In the data rows, 128 means zero.
A hidden rule labels the rows of this table. It goes by one to three of the table's principal directions, not those with the most spread.
[174, 160, 200, 146, 169, 101, 153, 117, 175, 119, 101, 27, 102, 151,
 65, 171, 162, 141, 38, 118, 89, 168, 108, 65, 100, 69, 79, 71,
 85, 33, 137, 75] g
[119, 159, 125, 145, 166, 217, 117, 13, 181, 85, 107, 183, 67, 87,
 142, 109, 139, 156, 97, 84, 105, 80, 76, 136, 121, 127, 121, 57,
 162, 162, 209, 154] i
[134, 87, 130, 109, 124, 127, 91, 157, 122, 136, 156, 138, 156, 159,
 102, 142, 123, 162, 115, 99, 109, 161, 168, 132, 109, 118, 135, 155,
 129, 110, 122, 108] e
[171, 69, 119, 66, 79, 14, 51, 170, 92, 155, 197, 196, 189, 137,
 185, 106, 58, 193, 195, 123, 179, 191, 161, 154, 174, 196, 201, 195,
 183, 80, 147, 166] i
[95, 144, 61, 188, 142, 93, 120, 155, 79, 94, 46, 141, 116, 90,
 164, 95, 180, 85, 167, 221, 181, 56, 57, 64, 229, 194, 187, 107,
 184, 203, 121, 153] h
[112, 142, 119, 97, 106, 140, 116, 128, 128, 160, 158, 139, 148, 118,
 126, 138, 119, 125, 142, 110, 126, 163, 168, 149, 131, 122, 121, 162,
 110, 121, 102, 127] i
[130, 121, 113, 164, 141, 104, 126, 152, 100, 97, 94, 91, 137, 137,
 118, 139, 164, 137, 92, 178, 123, 96, 122, 71, 143, 101, 129, 115,
 132, 137, 122, 80] g
[140, 100, 123, 129, 132, 101, 119, 155, 93, 140, 133, 124, 158, 132,
 150, 130, 115, 142, 151, 171, 110, 163, 149, 93, 130, 114, 144, 176,
 137, 107, 126, 140] e
[133, 156, 165, 143, 126, 140, 126, 113, 156, 123, 122, 90, 123, 109,
 96, 146, 142, 142, 75, 105, 100, 147, 126, 131, 111, 82, 93, 109,
 107, 108, 131, 96] j
[130, 113, 106, 103, 121, 141, 113, 126, 126, 135, 144, 173, 128, 136,
 146, 112, 94, 122, 168, 114, 140, 135, 121, 152, 131, 164, 147, 145,
 144, 132, 142, 164] g
[147, 109, 110, 138, 135, 117, 115, 136, 117, 109, 103, 120, 125, 160,
 134, 131, 111, 121, 128, 155, 124, 120, 103, 112, 129, 127, 134, 126,
 130, 126, 140, 125] g
[119, 173, 123, 126, 117, 169, 131, 62, 140, 127, 148, 172, 127, 31,
 169, 102, 113, 172, 140, 115, 133, 115, 130, 113, 144, 136, 134, 135,
 159, 130, 174, 164] j
[98, 144, 85, 117, 99, 173, 112, 125, 142, 104, 127, 157, 114, 128,
 112, 110, 129, 104, 119, 92, 160, 69, 95, 183, 148, 175, 126, 92,
 128, 195, 130, 114] d
[140, 119, 149, 144, 153, 144, 140, 117, 135, 94, 115, 105, 116, 133,
 117, 119, 126, 150, 109, 129, 107, 120, 102, 129, 106, 121, 117, 98,
 128, 115, 149, 145] j
[106, 127, 115, 204, 182, 118, 119, 157, 92, 95, 24, 93, 105, 157,
 112, 142, 169, 62, 135, 201, 101, 132, 77, 128, 147, 77, 132, 113,
 140, 149, 77, 138] f
[123, 153, 172, 121, 128, 169, 166, 96, 162, 125, 149, 115, 121, 81,
 122, 110, 124, 146, 134, 96, 106, 142, 125, 147, 101, 139, 101, 116,
 114, 121, 145, 172] i
[134, 147, 164, 91, 122, 175, 151, 114, 184, 148, 150, 126, 104, 122,
 88, 121, 131, 111, 126, 46, 114, 158, 128, 174, 94, 147, 98, 114,
 104, 107, 128, 159] i
[144, 99, 138, 127, 132, 89, 128, 157, 115, 153, 127, 106, 139, 169,
 132, 148, 124, 115, 133, 154, 119, 156, 145, 105, 119, 113, 132, 154,
 113, 109, 114, 116] d
[174, 108, 198, 91, 139, 90, 139, 146, 175, 127, 174, 69, 122, 184,
 50, 155, 176, 182, 31, 46, 114, 144, 167, 123, 82, 103, 95, 73,
 96, 56, 131, 51] f
[188, 151, 92, 142, 96, 28, 82, 78, 116, 117, 68, 87, 128, 59,
 212, 117, 178, 175, 91, 215, 140, 96, 111, 0, 226, 128, 161, 132,
 163, 134, 186, 127] i
[180, 145, 208, 149, 161, 134, 137, 104, 206, 132, 94, 57, 70, 189,
 57, 180, 138, 97, 29, 72, 69, 172, 85, 134, 63, 41, 61, 68,
 81, 59, 153, 67] g
[107, 191, 161, 144, 128, 164, 141, 105, 165, 123, 116, 86, 112, 89,
 82, 143, 159, 120, 77, 96, 109, 138, 114, 145, 123, 95, 84, 89,
 98, 120, 114, 101] i
[159, 122, 146, 126, 133, 111, 135, 90, 148, 127, 125, 101, 110, 148,
 143, 141, 128, 145, 90, 134, 114, 116, 128, 104, 111, 102, 113, 107,
 112, 114, 159, 110] f
[111, 115, 86, 74, 91, 175, 108, 122, 171, 152, 140, 160, 87, 182,
 90, 126, 140, 95, 103, 18, 184, 58, 146, 217, 117, 180, 133, 94,
 104, 179, 99, 113] f
[107, 109, 83, 139, 98, 62, 100, 195, 63, 171, 105, 114, 181, 153,
 157, 158, 127, 78, 178, 217, 136, 162, 175, 99, 167, 108, 150, 215,
 112, 155, 52, 105] i
[159, 106, 129, 124, 141, 91, 134, 130, 129, 132, 107, 97, 112, 158,
 131, 132, 153, 135, 107, 139, 136, 111, 134, 87, 131, 130, 139, 116,
 125, 108, 130, 126] j
[98, 99, 102, 121, 120, 147, 125, 143, 85, 140, 168, 181, 165, 131,
 161, 122, 84, 134, 181, 151, 129, 134, 164, 153, 116, 128, 146, 181,
 139, 153, 117, 139] e
[122, 143, 150, 159, 157, 118, 147, 168, 133, 112, 82, 88, 115, 117,
 75, 128, 208, 99, 113, 130, 112, 137, 110, 96, 143, 123, 119, 104,
 136, 126, 95, 124] h
[126, 126, 132, 94, 120, 147, 128, 114, 135, 132, 168, 153, 138, 123,
 131, 118, 99, 151, 147, 96, 132, 142, 148, 164, 114, 145, 127, 136,
 126, 113, 133, 151] f
[141, 139, 160, 115, 144, 138, 168, 98, 161, 134, 137, 116, 96, 123,
 128, 115, 138, 127, 122, 102, 130, 120, 112, 126, 114, 151, 118, 93,
 119, 112, 151, 157] h
[102, 163, 151, 144, 136, 177, 157, 103, 140, 122, 145, 128, 124, 87,
 120, 124, 117, 135, 120, 119, 115, 127, 117, 141, 109, 115, 104, 113,
 118, 129, 140, 129] g
[132, 143, 166, 88, 119, 142, 144, 105, 163, 149, 184, 123, 130, 128,
 111, 136, 109, 152, 108, 74, 123, 156, 153, 157, 98, 129, 102, 116,
 98, 90, 136, 118] i
[86, 88, 36, 159, 176, 126, 154, 101, 58, 110, 76, 220, 100, 133,
 238, 75, 98, 97, 255, 227, 214, 21, 95, 103, 180, 235, 230, 132,
 195, 210, 124, 249] f
[128, 154, 145, 152, 141, 128, 130, 118, 123, 117, 118, 92, 143, 91,
 122, 140, 137, 158, 101, 158, 102, 149, 129, 78, 134, 94, 114, 129,
 122, 99, 136, 113] g
[86, 156, 134, 138, 111, 166, 122, 122, 122, 117, 154, 165, 151, 74,
 124, 118, 107, 145, 146, 107, 130, 134, 137, 184, 124, 122, 121, 139,
 141, 150, 115, 132] f
[126, 84, 73, 40, 63, 104, 73, 202, 127, 201, 200, 251, 132, 161,
 134, 93, 94, 79, 197, 29, 215, 140, 134, 223, 172, 246, 196, 174,
 177, 149, 123, 154] d
[88, 124, 112, 106, 136, 202, 161, 98, 102, 104, 199, 214, 155, 62,
 177, 69, 80, 178, 209, 131, 131, 111, 136, 150, 120, 192, 150, 148,
 168, 159, 172, 208] d
[126, 130, 141, 105, 119, 153, 139, 117, 140, 133, 171, 144, 139, 124,
 131, 122, 91, 143, 139, 107, 122, 144, 134, 148, 106, 142, 116, 134,
 117, 118, 148, 136] d
[142, 138, 131, 128, 123, 97, 163, 122, 133, 142, 122, 88, 121, 136,
 141, 140, 151, 114, 112, 159, 138, 102, 136, 69, 134, 129, 118, 119,
 102, 131, 128, 100] d
[144, 95, 173, 121, 121, 70, 122, 120, 109, 103, 175, 115, 184, 108,
 164, 114, 99, 230, 147, 162, 117, 157, 163, 110, 124, 148, 142, 144,
 135, 106, 151, 156] i
[129, 98, 166, 99, 116, 162, 69, 165, 161, 153, 174, 153, 166, 126,
 56, 144, 113, 182, 119, 25, 93, 217, 180, 157, 89, 130, 128, 175,
 133, 78, 119, 134] j
[126, 142, 65, 98, 116, 110, 88, 198, 126, 102, 95, 144, 107, 195,
 48, 134, 154, 62, 114, 68, 198, 96, 99, 199, 167, 162, 140, 79,
 137, 121, 59, 73] e
[184, 37, 171, 101, 142, 26, 135, 202, 113, 134, 166, 69, 160, 221,
 95, 150, 185, 182, 79, 130, 113, 142, 194, 59, 100, 119, 137, 131,
 115, 82, 119, 64] d
[108, 146, 150, 134, 135, 161, 148, 117, 134, 127, 145, 120, 133, 110,
 116, 131, 123, 133, 122, 121, 108, 142, 133, 146, 107, 107, 105, 124,
 112, 124, 124, 126] i
[169, 155, 179, 148, 162, 102, 202, 123, 163, 88, 80, 39, 70, 107,
 104, 90, 186, 127, 90, 127, 146, 82, 52, 92, 138, 173, 117, 33,
 125, 93, 150, 175] j
[122, 113, 117, 120, 138, 158, 121, 119, 118, 131, 149, 173, 131, 130,
 149, 116, 81, 132, 163, 127, 123, 144, 117, 147, 117, 141, 142, 147,
 146, 122, 153, 161] g
[130, 200, 124, 170, 101, 111, 130, 91, 143, 134, 81, 87, 112, 57,
 143, 147, 173, 114, 69, 158, 132, 95, 113, 66, 169, 78, 105, 114,
 120, 148, 138, 71] e
[138, 104, 126, 141, 131, 100, 136, 138, 106, 136, 120, 119, 136, 145,
 159, 130, 111, 121, 149, 176, 125, 130, 127, 101, 127, 126, 139, 150,
 127, 132, 133, 137] g
[140, 146, 139, 132, 120, 118, 126, 122, 145, 140, 115, 107, 120, 118,
 119, 141, 142, 120, 104, 120, 123, 137, 128, 113, 131, 109, 116, 126,
 118, 115, 128, 110] j
[135, 128, 137, 148, 148, 110, 132, 135, 113, 120, 116, 102, 134, 125,
 126, 136, 139, 144, 111, 158, 117, 136, 129, 90, 131, 103, 129, 127,
 131, 102, 128, 115] e
[102, 87, 94, 182, 172, 130, 112, 206, 82, 112, 31, 121, 99, 205,
 105, 125, 141, 11, 178, 179, 113, 142, 57, 195, 138, 114, 147, 132,
 143, 168, 62, 173] i
[112, 136, 67, 106, 120, 129, 96, 142, 102, 104, 130, 204, 135, 112,
 130, 103, 123, 127, 173, 107, 185, 98, 129, 163, 169, 172, 168, 128,
 180, 141, 108, 139] j
[196, 126, 174, 102, 124, 94, 136, 60, 188, 132, 126, 61, 89, 161,
 137, 145, 147, 159, 46, 104, 100, 122, 127, 103, 102, 95, 91, 79,
 88, 93, 178, 105] i
[142, 92, 114, 133, 126, 75, 110, 151, 92, 149, 119, 126, 151, 142,
 165, 134, 125, 135, 153, 179, 129, 145, 155, 88, 145, 121, 158, 176,
 141, 122, 118, 138] f
[107, 134, 99, 140, 100, 133, 92, 140, 100, 100, 129, 108, 174, 109,
 126, 137, 130, 164, 101, 164, 113, 119, 145, 112, 148, 108, 119, 144,
 117, 159, 121, 83] h
[145, 129, 151, 112, 130, 125, 133, 122, 151, 151, 140, 107, 117, 145,
 112, 144, 134, 126, 100, 103, 114, 152, 138, 125, 111, 109, 111, 123,
 107, 97, 133, 112] h
[169, 105, 181, 97, 141, 103, 134, 161, 177, 123, 141, 66, 106, 195,
 35, 149, 183, 150, 41, 39, 123, 133, 146, 137, 90, 120, 101, 69,
 97, 69, 112, 73] j
[158, 111, 148, 136, 139, 118, 122, 159, 135, 114, 114, 91, 128, 158,
 94, 138, 125, 130, 100, 125, 104, 152, 106, 113, 110, 112, 115, 120,
 119, 92, 138, 113] g
[116, 127, 97, 96, 97, 164, 117, 137, 127, 132, 162, 163, 141, 128,
 127, 117, 99, 121, 143, 101, 137, 121, 134, 164, 125, 152, 125, 145,
 125, 150, 133, 124] g
[123, 116, 85, 150, 132, 94, 119, 161, 72, 141, 90, 150, 136, 93,
 177, 102, 140, 108, 188, 193, 153, 124, 120, 90, 183, 151, 182, 176,
 177, 140, 113, 184] j
[137, 128, 105, 151, 182, 211, 114, 11, 172, 77, 80, 197, 47, 111,
 168, 94, 135, 137, 120, 109, 101, 65, 45, 120, 128, 145, 142, 58,
 184, 177, 233, 190] d
[145, 92, 100, 138, 166, 83, 150, 147, 104, 114, 83, 115, 114, 188,
 151, 125, 138, 94, 173, 196, 149, 100, 104, 62, 148, 176, 160, 118,
 134, 135, 121, 156] d
[139, 147, 145, 128, 132, 146, 128, 97, 153, 125, 126, 111, 113, 133,
 117, 143, 112, 130, 95, 112, 112, 137, 115, 136, 108, 99, 102, 108,
 108, 105, 145, 110] e
[137, 123, 139, 140, 128, 100, 131, 116, 109, 132, 136, 119, 146, 106,
 166, 127, 115, 158, 134, 171, 119, 139, 137, 93, 135, 115, 136, 148,
 134, 118, 147, 135] i
[111, 112, 115, 137, 124, 127, 131, 140, 90, 127, 146, 140, 160, 118,
 154, 126, 117, 145, 149, 169, 120, 126, 154, 114, 127, 115, 137, 162,
 134, 147, 124, 122] g
[117, 145, 130, 120, 113, 166, 131, 107, 165, 117, 130, 102, 107, 147,
 91, 141, 148, 121, 67, 83, 126, 88, 124, 160, 109, 121, 93, 81,
 89, 158, 126, 82] i
[133, 113, 120, 159, 126, 93, 107, 162, 105, 140, 91, 104, 141, 141,
 131, 148, 139, 109, 124, 172, 117, 144, 128, 91, 143, 101, 138, 158,
 129, 132, 109, 111] e
[156, 108, 70, 169, 71, 34, 162, 162, 50, 129, 76, 114, 158, 47,
 255, 70, 124, 122, 212, 255, 191, 44, 115, 21, 205, 194, 193, 201,
 174, 198, 143, 199] e
[139, 105, 144, 107, 130, 123, 136, 123, 128, 137, 160, 126, 141, 145,
 138, 129, 114, 150, 134, 127, 111, 148, 153, 128, 106, 125, 123, 142,
 117, 114, 138, 135] h
[94, 123, 118, 194, 138, 101, 116, 154, 37, 92, 124, 125, 209, 56,
 181, 121, 101, 191, 172, 255, 103, 153, 144, 62, 158, 94, 154, 192,
 163, 136, 124, 139] e
[120, 73, 150, 130, 102, 82, 114, 166, 77, 142, 189, 138, 207, 120,
 174, 126, 81, 188, 172, 181, 108, 175, 185, 121, 116, 123, 148, 207,
 134, 134, 128, 137] i
[122, 120, 99, 132, 112, 122, 113, 129, 106, 140, 129, 161, 143, 112,
 163, 125, 118, 123, 156, 154, 134, 122, 140, 111, 145, 129, 147, 165,
 147, 154, 133, 130] g
[142, 201, 121, 168, 110, 125, 122, 79, 171, 130, 55, 86, 74, 87,
 124, 148, 172, 88, 51, 126, 140, 80, 77, 93, 163, 88, 102, 79,
 117, 146, 145, 76] e
Here are more rows. What is the label of each one?
[99, 175, 145, 106, 122, 225, 148, 61, 176, 138, 169, 179, 99, 82,
 123, 113, 93, 125, 132, 47, 124, 127, 121, 211, 93, 128, 98, 107,
 121, 135, 151, 157] >> j
[112, 83, 148, 158, 145, 163, 62, 171, 136, 108, 118, 133, 154, 165,
 47, 163, 139, 163, 87, 77, 76, 171, 154, 146, 86, 82, 121, 144,
 133, 126, 107, 85] >> j
[70, 136, 101, 150, 118, 164, 109, 122, 80, 90, 151, 203, 176, 52,
 163, 94, 96, 170, 196, 152, 136, 118, 143, 174, 146, 144, 154, 163,
 177, 181, 120, 169] >> f
[75, 135, 83, 138, 143, 178, 102, 112, 105, 96, 117, 178, 142, 106,
 126, 123, 157, 135, 150, 136, 116, 108, 148, 145, 146, 121, 138, 132,
 152, 186, 103, 129] >> i
[126, 115, 125, 141, 143, 149, 108, 130, 131, 123, 118, 123, 125, 172,
 101, 159, 123, 120, 96, 121, 100, 137, 134, 135, 99, 78, 111, 125,
 112, 125, 121, 83] >> e
[127, 181, 151, 139, 128, 187, 128, 71, 181, 109, 118, 112, 91, 106,
 97, 139, 120, 126, 65, 77, 107, 119, 88, 167, 105, 91, 81, 73,
 106, 121, 158, 101] >> e
[117, 134, 153, 122, 120, 144, 164, 143, 143, 152, 141, 123, 126, 108,
 117, 117, 140, 105, 154, 106, 125, 141, 138, 139, 114, 150, 119, 142,
 117, 137, 113, 159] >> h
[125, 121, 130, 123, 112, 107, 121, 154, 117, 148, 135, 108, 152, 132,
 120, 143, 151, 128, 119, 136, 117, 147, 167, 116, 130, 106, 122, 158,
 114, 130, 99, 102] >> i
[130, 149, 148, 99, 120, 162, 127, 95, 168, 143, 153, 136, 106, 127,
 107, 133, 118, 130, 102, 60, 124, 140, 134, 183, 102, 115, 104, 108,
 111, 108, 135, 125] >> f
[173, 74, 126, 91, 155, 68, 137, 165, 110, 169, 139, 136, 120, 160,
 153, 108, 150, 128, 167, 140, 141, 158, 140, 65, 149, 178, 179, 155,
 160, 75, 143, 184] >> d
[152, 145, 104, 160, 120, 105, 129, 117, 128, 118, 72, 114, 106, 107,
 154, 124, 144, 104, 119, 169, 142, 88, 88, 69, 160, 128, 136, 121,
 144, 147, 152, 121] >> g
[132, 123, 138, 118, 135, 117, 135, 124, 129, 136, 142, 146, 122, 137,
 137, 124, 119, 123, 145, 120, 134, 139, 129, 149, 123, 132, 134, 127,
 136, 117, 129, 141] >> i
[110, 154, 77, 133, 158, 171, 118, 166, 148, 83, 42, 141, 57, 201,
 58, 113, 123, 0, 158, 93, 170, 103, 3, 231, 154, 188, 128, 47,
 131, 145, 83, 162] >> d
[162, 102, 128, 137, 116, 78, 127, 151, 116, 129, 110, 92, 135, 156,
 146, 135, 123, 123, 120, 169, 126, 125, 121, 89, 131, 123, 131, 142,
 119, 125, 136, 115] >> g
[82, 120, 120, 139, 124, 182, 145, 138, 105, 124, 165, 171, 147, 123,
 133, 120, 93, 122, 156, 129, 124, 113, 138, 177, 98, 122, 122, 145,
 128, 170, 122, 123] >> g
[100, 188, 156, 128, 115, 174, 144, 69, 152, 144, 159, 129, 128, 65,
 133, 137, 109, 149, 105, 100, 117, 142, 148, 165, 109, 85, 93, 123,
 105, 117, 130, 119] >> f
[95, 88, 77, 153, 132, 106, 111, 179, 58, 129, 117, 158, 171, 152,
 153, 138, 133, 109, 176, 204, 130, 119, 164, 97, 147, 116, 159, 186,
 147, 177, 87, 105] >> d
[149, 104, 142, 150, 144, 45, 156, 173, 109, 162, 68, 76, 119, 130,
 142, 122, 176, 103, 170, 174, 161, 132, 141, 57, 159, 167, 171, 154,
 135, 106, 77, 193] >> f
[140, 134, 143, 43, 90, 151, 125, 145, 193, 164, 191, 187, 90, 163,
 81, 103, 92, 84, 145, 0, 184, 143, 103, 255, 112, 212, 126, 94,
 125, 106, 129, 154] >> d
[66, 149, 33, 120, 78, 164, 71, 162, 126, 119, 96, 167, 113, 149,
 80, 132, 186, 61, 96, 76, 188, 40, 124, 208, 182, 154, 137, 97,
 129, 241, 63, 53] >> i
[178, 121, 170, 85, 115, 121, 116, 66, 180, 130, 166, 108, 115, 149,
 139, 135, 91, 179, 85, 85, 103, 153, 130, 146, 94, 119, 101, 103,
 100, 85, 186, 130] >> i
[120, 100, 110, 145, 141, 119, 130, 155, 86, 121, 123, 141, 152, 132,
 152, 120, 114, 126, 170, 182, 122, 134, 129, 99, 134, 134, 150, 162,
 146, 139, 125, 147] >> g
[142, 93, 123, 67, 147, 140, 163, 66, 154, 176, 158, 189, 77, 156,
 185, 96, 93, 126, 198, 77, 182, 100, 151, 165, 108, 210, 174, 124,
 138, 115, 142, 241] >> f
[152, 116, 136, 91, 122, 117, 111, 128, 138, 148, 163, 129, 139, 161,
 122, 145, 90, 145, 120, 106, 123, 168, 146, 132, 111, 123, 123, 142,
 111, 77, 139, 115] >> g
[144, 160, 151, 120, 120, 131, 138, 102, 158, 136, 134, 103, 117, 107,
 118, 136, 125, 138, 98, 106, 126, 138, 123, 118, 123, 118, 106, 111,
 109, 96, 143, 118] >> e
[67, 167, 108, 178, 141, 175, 140, 131, 117, 122, 81, 132, 113, 110,
 115, 135, 136, 63, 147, 154, 132, 110, 95, 158, 141, 116, 119, 118,
 120, 180, 85, 130] >> i
[136, 164, 172, 123, 127, 119, 166, 193, 184, 113, 96, 45, 91, 147,
 1, 129, 200, 94, 67, 31, 173, 103, 99, 158, 124, 174, 100, 43,
 92, 92, 65, 102] >> j
[110, 39, 100, 35, 120, 106, 106, 231, 84, 204, 220, 246, 174, 145,
 136, 73, 98, 136, 255, 61, 191, 198, 197, 181, 150, 255, 230, 227,
 193, 97, 84, 255] >> f
[62, 103, 88, 154, 120, 169, 121, 193, 56, 112, 158, 162, 188, 132,
 123, 127, 99, 124, 161, 171, 121, 120, 153, 164, 117, 109, 134, 177,
 134, 181, 88, 96] >> g
[59, 144, 105, 145, 106, 186, 134, 165, 104, 99, 130, 200, 148, 69,
 118, 80, 111, 96, 218, 103, 158, 109, 112, 236, 137, 181, 143, 147,
 166, 204, 80, 193] >> f
[117, 160, 131, 117, 125, 159, 146, 113, 149, 130, 139, 136, 109, 104,
 114, 118, 140, 116, 117, 95, 137, 114, 115, 147, 131, 139, 115, 102,
 126, 132, 135, 126] >> d
[110, 130, 118, 155, 135, 129, 142, 143, 104, 124, 113, 124, 135, 109,
 136, 125, 146, 117, 136, 165, 126, 113, 126, 100, 139, 121, 134, 138,
 137, 151, 119, 123] >> g
[187, 153, 188, 36, 97, 158, 159, 56, 248, 171, 172, 91, 63, 167,
 93, 136, 124, 111, 69, 0, 118, 146, 129, 195, 70, 144, 63, 71,
 56, 83, 163, 136] >> i
